Here are some points:
[-1.03 -0.32 -1.26 -0.11 -0.78 -0.66 -1.21 0.52]
[-0.14 0.12 -0.10 -1.10 1.24 -0.03 -0.09 -0.73]
[-1.54 -0.95 -3.19 -2.69 -1.00 1.12 -3.94 1.01]
[0.13 0.13 -0.72 0.00 -0.10 0.22 -0.24 -0.03]
[0.51 0.43 1.10 1.53 1.66 -1.07 1.83 0.10]
[-0.86 0.48 -1.22 -0.73 -0.35 0.79 -2.39 -0.59]
[-1.03 1.21 -0.75 0.68 -0.46 1.37 -0.93 -1.25]
[0.15 -0.03 -0.57 -1.39 2.34 0.13 -0.65 1.87]
[0.20 0.07 1.10 0.21 -0.15 0.75 1.94 0.81]
[-0.10 -0.91 -0.34 -1.25 0.74 -1.66 0.22 1.21]
[-0.59 -0.77 -0.39 -0.23 -0.05 -0.77 -0.60 0.49]
[-0.05 -0.32 -0.70 -1.76 0.09 -0.91 -0.57 2.03]
[-0.77 1.02 -0.56 0.17 -1.05 0.38 -1.15 -1.29]
[0.16 1.37 0.15 1.15 -1.05 1.93 -0.02 -1.65]
[0.86 0.12 0.44 1.37 -0.98 0.29 0.03 -0.64]
[-0.15 -0.10 -1.41 -0.46 1.42 -0.34 -1.36 0.82]
[1.14 0.13 -0.30 0.58 1.20 -0.91 0.14 0.62]
[0.13 0.32 -0.57 -0.82 -0.53 -0.23 1.21 -0.96]
[-1.34 1.73 -0.09 0.52 -1.09 1.81 -1.28 -1.23]
[-1.20 -1.14 -1.59 -0.91 -0.11 -0.46 -1.28 1.56]
[-0.93 1.31 1.04 1.26 -3.29 2.68 -0.95 -2.39]
[-0.91 0.54 -1.43 -0.96 -0.84 0.55 -1.66 0.52]
[0.00 -0.21 -0.61 -0.17 0.77 0.68 -0.52 0.49]
16 more points follow, each with its number after it:
[-0.80 -0.07 -0.92 -0.79 -1.62 0.33 -1.29 0.40] 0
[0.85 -2.03 0.15 -1.23 3.66 -2.08 0.36 2.15] 1
[0.03 -0.40 1.15 0.65 -1.96 0.06 0.88 -0.08] 2
[-1.42 0.65 -0.75 -1.08 -0.18 1.36 -1.73 -0.29] 3
[-1.13 -0.05 -1.17 -2.29 0.37 0.54 -2.19 0.29] 4
[-1.29 -0.45 -1.55 -0.93 -1.75 0.77 -1.95 -0.06] 5
[2.14 0.29 1.72 0.55 0.36 -1.26 2.19 -0.27] 6
[-0.57 0.13 -0.28 -0.34 0.49 0.93 -1.02 -1.32] 7
[0.19 -0.85 -0.22 -1.92 0.71 -1.57 -0.11 2.70] 8
[0.64 -0.94 0.82 -0.89 1.39 -1.52 1.77 2.19] 9
[0.86 -0.85 -0.07 0.50 1.66 -1.43 0.54 0.73] 10
[-1.21 0.48 -0.78 -1.04 -2.31 1.06 -1.49 -0.27] 11
[1.06 0.95 1.00 1.76 -0.51 0.57 3.02 -1.38] 12
[1.90 -0.19 2.04 1.90 -0.93 -0.45 2.09 -0.06] 13
[0.59 -1.56 -0.18 -0.83 1.36 -1.32 1.13 1.07] 14
[0.64 -0.43 -0.39 0.11 1.31 -0.73 -0.38 1.35] 15
Which of these numbered points is nearest to each point below, ignoring the 2 directions in which the first points spread most? Its number follows each.
[-0.82 0.28 0.44 -0.50 -0.72 1.42 -1.78 0.16] > 9
[0.64 0.16 0.90 -0.23 -0.96 -0.24 2.67 0.02] > 11
[-0.88 -1.55 -1.05 -0.96 2.29 -0.30 -2.71 1.37] > 1
[0.33 -0.65 0.38 1.29 0.66 -0.80 0.31 -0.57] > 10
[0.89 0.01 0.18 -0.54 1.16 -0.47 -0.73 1.88] > 15
[0.87 0.08 0.18 0.94 0.26 0.03 0.35 0.14] > 15
[-1.87 1.33 -0.95 -0.20 -1.42 2.47 -1.25 -1.95] > 3
[-0.17 1.10 0.11 1.08 0.94 -0.01 -0.16 -1.23] > 7
[-1.90 -0.24 -1.98 -1.08 0.33 1.48 -2.95 0.44] > 3
[-1.10 0.68 -0.52 -1.14 -1.80 1.14 0.27 -0.75] > 11
[-0.59 -0.90 -0.05 0.56 -1.33 0.27 -1.86 0.41] > 13
[0.96 0.92 1.15 1.21 -0.10 0.47 2.90 -0.77] > 12
[-0.06 -0.37 1.35 0.56 -2.15 0.07 0.51 0.67] > 2
[0.94 0.42 0.18 1.44 -1.02 0.24 -0.11 -1.62] > 10
